rotation steps, each row followed by its count of steps:
The counts run from 0 to 1016.
[93,127,96,94,77,120,115,103,110,103,104,94,122,85,101,99,87,113,87,73,124,79,110,114,126,126,84,105,71,63,99,107,115,68,76,123,120,77,127,124,106,97,97,78,96,121,91,111,77,125,79,129,91,121,74,79,128,107,90,113,120,67,96,81,107,105,104,109,121,108,79,101,108,124,125,103,109,104,98,122,65] => 627
[113,107,119,85,113,95,90,107,110,123,103,83,113,105,92,68,90,134,118,94,114,72,93,104,81,104,97,108,96,82,95,103,100,94,83,115,101,100,101,98,89,131,100,76,67,116,100,109,84,87,94,107,90,100,116,92,106,82,94,122,97,69,95,113,120,107,114,106,153,55,105,102,128,131,127,77,114,142,58,129,69] => 914
[114,97,75,66,103,112,85,64,118,97,82,111,111,91,81,101,112,124,80,114,104,81,90,89,108,109,85,90,69,57,111,61,99,112,125,97,119,84,80,77,75,76,119,100,83,73,110,98,83,104,93,98,101,107,122,68,145,90,85,117,124,113,89,105,98,100,68,81,113,106,114,120,120,105,83,91,67,120,90,79,77] => 376
[101,115,92,82,101,84,88,117,114,104,88,101,138,101,98,100,93,101,126,91,140,93,123,91,102,116,88,103,88,86,138,71,138,101,118,124,99,129,113,76,88,98,112,79,65,112,115,116,95,86,71,122,117,111,120,116,93,76,94,117,117,105,89,78,113,82,100,74,129,95,81,95,105,132,77,53,111,97,96,114,79] => 279
[121,124,127,84,105,95,97,84,84,86,115,110,135,90,80,93,96,131,104,91,129,91,94,100,115,116,103,114,92,80,90,62,121,93,67,99,108,103,97,109,87,100,78,76,93,114,80,114,94,119,66,111,92,94,125,126,92,77,108,109,105,82,85,116,118,86,127,102,117,68,65,112,139,127,119,72,106,113,91,116,76] => 120
[92,90,98,63,92,106,87,78,106,101,100,105,122,89,79,92,110,135,73,73,98,89,69,111,119,102,112,92,57,68,95,70,83,88,113,90,109,81,81,85,85,89,114,107,72,79,91,123,71,112,91,102,109,105,100,64,143,87,94,137,101,83,87,84,104,116,101,109,126,115,108,100,112,94,105,120,85,128,90,118,72] => 225
[88,99,81,105,121,101,57,68,119,115,98,76,123,82,77,73,107,124,102,122,118,64,107,87,77,84,100,88,120,65,99,98,84,95,116,81,138,96,110,104,76,104,65,84,87,108,99,113,92,98,66,93,92,115,102,98,128,95,82,136,102,75,88,127,83,101,114,92,127,104,105,114,112,119,104,96,120,138,91,72,68] => 536
[106,113,111,105,100,92,71,102,115,112,110,97,163,91,91,93,93,122,120,97,152,87,125,88,80,112,98,94,112,82,108,81,115,112,93,110,116,126,119,97,86,106,77,75,99,122,92,122,101,110,55,119,100,98,102,110,114,96,98,125,108,93,71,94,98,90,120,100,127,79,71,108,122,123,85,73,114,126,99,112,78] => 127
[116,94,92,108,81,109,94,94,135,116,109,78,125,113,100,94,79,119,117,81,133,63,95,86,100,126,79,110,89,100,94,105,142,114,91,118,110,92,123,117,84,98,83,76,111,143,106,129,89,113,69,114,88,128,77,86,109,120,89,103,103,94,80,93,105,96,88,95,122,82,82,110,116,134,123,83,117,96,91,104,50] => 923
[101,115,98,74,96,106,80,89,108,98,86,139,115,91,91,94,98,129,78,69,126,91,67,112,109,105,117,97,59,108,97,72,98,97,131,101,108,93,81,88,93,106,126,107,79,102,87,129,68,93,79,103,121,99,121,87,93,72,102,131,89,95,87,79,88,96,102,89,131,120,85,114,122,120,123,88,93,118,104,127,59] => 433
[86,117,76,77,102,108,93,74,129,96,71,120,116,86,93,104,108,111,67,65,125,96,92,116,109,89,109,88,84,85,103,85,110,82,116,101,129,73,94,119,90,95,110,102,79,82,77,105,76,81,74,112,103,93,95,60,116,70,81,113,111,96,91,85,111,76,99,95,128,119,104,128,118,94,127,118,98,128,110,97,59] => 823
[119,115,106,88,111,103,105,87,138,88,90,95,92,90,105,100,94,119,99,119,112,96,114,78,58,106,82,99,108,55,82,116,80,133,110,108,115,91,109,94,51,124,103,79,71,116,113,101,118,73,105,105,114,89,114,82,147,114,79,121,91,87,97,121,110,83,101,99,132,76,94,104,132,126,99,90,116,113,87,70,74] => 686
[116,123,138,100,86,110,89,96,119,96,114,91,120,89,101,88,88,141,104,101,147,93,101,85,78,124,91,104,98,79,82,97,91,125,92,118,108,104,122,95,80,136,101,68,99,124,91,122,92,116,88,119,112,99,114,94,130,101,105,128,96,82,83,98,92,98,115,116,129,75,70,98,136,135,101,81,118,130,91,118,78] => 125
[119,123,99,89,127,91,101,73,101,77,90,104,100,94,77,100,98,120,109,111,105,100,93,88,95,98,87,110,99,61,90,76,112,128,101,95,116,102,100,100,50,100,75,87,75,93,94,104,113,95,81,100,117,97,133,129,100,84,94,116,77,75,95,149,119,69,108,71,118,75,89,102,140,122,117,70,105,78,102,74,72] => 681
[105,106,73,98,79,104,103,101,138,88,90,94,103,95,110,111,82,108,110,82,116,95,101,92,101,123,78,120,97,74,123,100,114,128,118,133,119,93,133,93,58,104,92,83,89,107,107,107,103,114,69,121,126,139,84,90,90,101,91,114,94,91,93,90,118,86,65,65,113,113,91,108,117,133,110,90,98,79,87,74,64] => 961
[108,110,91,97,61,118,88,103,126,95,103,113,98,97,103,105,82,124,86,74,142,83,77,83,91,125,94,104,80,103,104,117,83,129,123,117,115,85,120,79,73,121,104,84,97,110,100,119,75,107,77,113,139,120,92,82,83,89,105,128,75,83,89,76,95,100,79,96,124,124,87,99,122,139,122,99,108,106,102,103,66] => 439
[138,103,112,78,112,108,89,66,110,84,84,123,106,67,93,81,93,115,80,113,88,81,93,99,99,129,86,118,68,70,92,65,91,114,94,126,102,104,82,107,84,99,127,76,75,94,104,104,106,119,107,94,75,112,128,79,126,106,86,106,116,93,93,120,101,99,92,87,118,71,74,120,129,124,101,60,78,111,73,82,74] => 768
[112,103,100,74,97,93,74,97,130,91,78,94,87,89,90,83,114,107,82,113,95,98,111,93,92,107,99,119,109,63,121,88,87,117,95,121,111,125,107,102,59,128,111,76,58,94,105,79,128,98,86,94,90,119,109,78,106,85,85,115,110,78,83,122,129,88,101,68,127,97,98,128,123,118,92,104,108,135,77,46,84] => 971
[113,101,87,77,83,98,114,92,118,80,102,98,115,108,94,115,100,116,108,84,97,105,86,99,126,129,81,133,78,63,119,67,120,128,97,123,99,100,122,88,59,79,87,87,87,85,101,108,104,135,69,126,115,135,86,97,94,101,90,105,94,88,90,100,141,91,71,68,113,106,92,103,124,111,106,93,82,71,82,92,67] => 84
[120,121,127,81,95,90,103,101,106,92,99,88,105,94,108,92,103,118,100,113,112,103,117,93,83,118,86,120,80,63,103,79,95,124,81,124,87,131,108,93,73,120,130,77,76,104,105,93,135,106,106,113,105,96,113,100,133,103,89,112,104,77,86,111,125,91,122,110,129,66,80,102,138,132,70,79,96,126,79,92,81] => 485
[98,98,110,68,91,86,100,111,99,117,110,70,110,140,98,101,108,130,121,71,130,72,70,104,120,107,89,120,75,105,112,91,141,105,78,103,107,104,120,97,83,97,90,101,94,133,101,123,98,95,62,118,103,119,89,97,85,91,92,106,88,75,80,87,134,81,118,106,140,101,106,96,136,135,97,104,121,133,91,105,65] => 714
[91,101,98,101,129,102,79,100,98,120,101,84,105,96,105,84,95,109,123,110,125,76,107,90,70,106,97,103,81,71,117,103,101,96,101,92,135,106,108,96,95,117,89,93,52,126,111,125,95,78,73,106,107,105,124,130,98,98,80,120,85,74,100,109,93,97,128,90,146,102,77,98,115,145,114,63,104,100,88,101,69] => 555
[123,100,81,78,106,119,90,83,126,105,80,118,139,80,105,102,86,98,91,104,113,76,106,102,92,116,91,113,63,70,119,68,122,107,98,117,114,85,89,100,94,84,111,102,81,95,104,98,94,104,91,109,85,107,115,81,117,107,79,98,131,122,90,90,118,103,71,72,123,80,76,140,115,119,85,55,59,94,75,91,67] => 766
[118,106,94,82,106,96,120,94,117,101,98,83,116,123,101,92,84,120,119,81,102,70,92,105,122,122,85,125,96,72,92,93,151,103,79,127,106,85,114,115,71,89,82,76,84,117,105,105,89,101,76,116,95,110,95,98,100,97,89,88,102,89,103,120,143,85,78,82,121,67,101,100,119,119,134,83,115,95,81,106,55] => 399
[128,129,114,79,58,121,109,86,121,93,117,97,94,93,97,102,103,125,83,104,145,83,109,74,111,122,87,90,85,67,78,87,102,114,92,110,111,96,107,97,72,109,106,73,95,115,113,106,99,116,95,115,110,112,105,77,173,110,88,110,111,81,71,79,90,93,98,104,109,112,98,91,114,130,57,97,111,130,115,90,95] => 496
[86,90,82,100,97,102,77,91,134,120,95,76,138,96,99,105,108,107,98,96,147,77,120,97,89,86,102,99,92,82,128,79,117,81,89,97,131,111,112,109,94,98,89,99,85,121,88,104,111,93,63,116,78,102,82,72,118,108,75,107,119,94,74,78,109,88,125,94,132,102,93,138,115,122,75,106,91,145,98,79,70] => 336
[127,102,112,82,96,104,99,89,141,96,100,101,122,89,95,76,86,126,79,86,105,89,98,98,83,114,91,114,84,77,64,95,105,123,91,120,86,98,101,120,72,107,116,91,82,130,115,128,97,88,106,106,94,91,104,62,162,126,81,118,98,86,93,107,98,111,98,106,136,67,84,103,129,110,117,79,119,104,86,114,61] => 408
[114,97,74,71,87,113,118,83,121,117,94,79,84,109,96,100,104,112,103,92,95,64,103,88,134,124,72,106,83,58,106,88,125,98,104,120,126,76,120,100,66,80,93,82,80,89,126,96,85,111,89,101,99,149,93,73,134,87,79,98,127,86,91,100,118,99,66,78,109,112,125,90,112,117,92,101,107,113,93,77,79] => 381
[109,95,109,78,83,83,99,116,117,103,96,82,118,127,87,102,112,123,117,81,109,95,96,101,104,115,97,132,107,85,120,85,118,118,90,132,96,106,114,73,63,111,86,88,70,93,92,99,105,105,68,116,107,115,92,87,82,75,93,106,101,75,91,110,150,94,86,75,131,77,114,109,126,108,112,105,104,133,66,93,78] => 600
[91,118,65,102,106,92,108,82,104,94,87,83,107,90,102,93,103,108,106,72,103,97,103,102,125,101,71,93,88,58,116,82,128,75,115,113,119,110,124,110,71,70,93,83,79,83,126,112,96,125,69,115,118,138,96,106,122,86,92,122,124,67,91,102,106,77,100,92,104,127,101,91,106,115,100,101,126,86,113,87,77] => 664
[118,85,90,96,92,107,78,71,136,105,91,95,122,79,102,71,92,118,76,71,108,82,88,101,95,112,82,100,67,91,90,94,97,101,112,118,87,106,102,115,86,100,134,92,89,124,118,132,90,101,94,93,97,117,97,53,149,134,89,127,104,98,87,82,80,111,106,108,125,98,74,119,120,120,98,87,117,117,88,101,63] => 931
[102,111,110,91,109,81,98,87,101,83,90,84,111,108,91,94,98,127,96,79,110,100,86,119,98,96,101,127,94,81,97,81,118,116,81,105,100,109,111,121,64,107,83,83,91,101,69,102,119,107,68,109,93,99,101,96,77,95,96,105,94,68,90,133,137,77,129,99,132,66,89,126,151,119,130,106,103,128,85,88,56] => 322
[115,132,116,66,84,125,116,104,119,113,102,115,109,106,101,110,85,123,93,94,152,75,107,107,102,119,106,99,77,96,99,91,123,98,89,118,120,70,110,95,91,116,110,66,85,117,84,98,68,95,88,119,104,89,105,76,113,80,100,99,114,102,84,77,118,86,93,98,123,82,84,113,124,127,109,83,90,140,92,130,69] => 117
[99,96,92,104,115,102,53,93,115,119,100,85,123,76,95,72,99,99,113,115,117,74,132,92,90,110,102,94,109,61,125,98,91,79,87,119,124,122,113,101,97,114,96,71,60,124,113,104,95,109,83,98,77,134,111,99,122,94,82,114,126,72,81,106,95,102,108,83,136,94,93,115,102,132,85,71,115,129,76,78,79] => 259
[96,117,116,91,110,84,90,91,101,100,112,84,131,100,81,99,101,152,127,107,137,94,103,89,86,89,99,82,109,66,94,88,90,112,120,88,121,100,103,72,70,112,72,83,80,89,90,121,80,105,68,111,121,94,119,115,114,73,108,139,85,75,84,115,106,87,110,109,133,93,106,82,124,113,106,89,119,127,98,122,76] => 517
[79,101,72,105,95,97,89,91,133,82,82,104,144,79,101,111,88,116,92,68,116,107,91,107,83,99,88,113,70,83,112,81,103,117,133,108,103,107,114,95,77,83,94,117,96,93,92,129,92,119,62,128,115,117,82,83,92,110,89,132,90,101,93,86,104,109,91,82,120,114,71,122,120,107,110,101,89,63,99,99,47] => 444
[127,123,115,100,96,116,78,74,91,87,104,116,119,71,93,93,83,134,92,105,145,82,82,83,93,120,98,103,80,96,97,66,90,113,113,100,116,105,103,94,91,103,105,81,106,104,86,122,82,123,85,103,107,109,133,112,99,91,118,131,104,87,84,97,69,94,117,98,118,91,59,112,143,144,99,68,85,117,105,108,69] => 642
